In the data rows, 128 means zero.
Some points, each followed by its number:
(149, 146, 143, 162, 207, 176, 165, 151) 0
(143, 136, 142, 145, 232, 180, 171, 153) 1
(145, 144, 146, 159, 205, 185, 166, 147) 2
(156, 144, 136, 155, 211, 178, 169, 157) 3
(157, 169, 152, 171, 185, 180, 156, 151) 4
(166, 172, 150, 144, 183, 159, 156, 170) 5
(165, 164, 147, 164, 186, 180, 149, 148) 6
(140, 136, 142, 145, 228, 188, 171, 145) 7
(161, 131, 125, 133, 213, 177, 173, 173) 8
(144, 131, 133, 145, 238, 185, 170, 159) 9
(146, 136, 138, 140, 227, 184, 172, 152) 10
(146, 160, 151, 144, 200, 167, 169, 159) 11
(143, 135, 134, 139, 234, 183, 173, 161) 12
(175, 175, 142, 161, 170, 161, 152, 161) 13
(157, 174, 136, 174, 198, 207, 157, 158) 14
(144, 148, 144, 163, 210, 184, 164, 147) 15
(146, 126, 133, 135, 230, 185, 174, 163) 16
(153, 149, 135, 159, 201, 181, 163, 159) 17
(136, 144, 140, 158, 215, 185, 169, 149) 18
(156, 162, 139, 166, 202, 189, 162, 154) 19
(145, 127, 130, 136, 230, 185, 168, 164) 20
(160, 157, 147, 166, 179, 171, 156, 151) 21
(146, 138, 132, 136, 229, 185, 172, 161) 22
New points follow, each followed by the numbers of its five nearest points above by angle, seen from the average point of the numbered points, nearest first.
(180, 160, 132, 157, 182, 153, 144, 146) 13 21 6 5 4
(164, 178, 140, 190, 191, 212, 151, 141) 19 14 4 6 17
(155, 135, 121, 138, 218, 183, 170, 165) 8 20 16 22 12
(170, 164, 141, 158, 193, 179, 144, 141) 6 13 21 4 19
(153, 159, 143, 159, 192, 188, 158, 159) 4 6 19 14 21
(151, 175, 142, 183, 185, 203, 157, 149) 19 14 4 6 17
(154, 146, 138, 157, 210, 179, 169, 157) 3 0 17 8 19
(148, 148, 137, 147, 215, 186, 167, 158) 22 12 20 10 16
(129, 142, 154, 161, 221, 186, 171, 134) 18 15 2 7 1
(157, 158, 146, 152, 194, 176, 160, 166) 5 13 21 4 6
(136, 137, 143, 146, 228, 186, 170, 145) 7 1 10 9 18
(151, 157, 129, 159, 216, 202, 166, 161) 14 19 17 18 9
(146, 140, 133, 146, 213, 187, 165, 162) 20 16 22 12 9
(154, 157, 129, 156, 204, 202, 167, 169) 14 19 17 4 6
(142, 137, 144, 151, 218, 179, 162, 148) 7 1 18 10 9
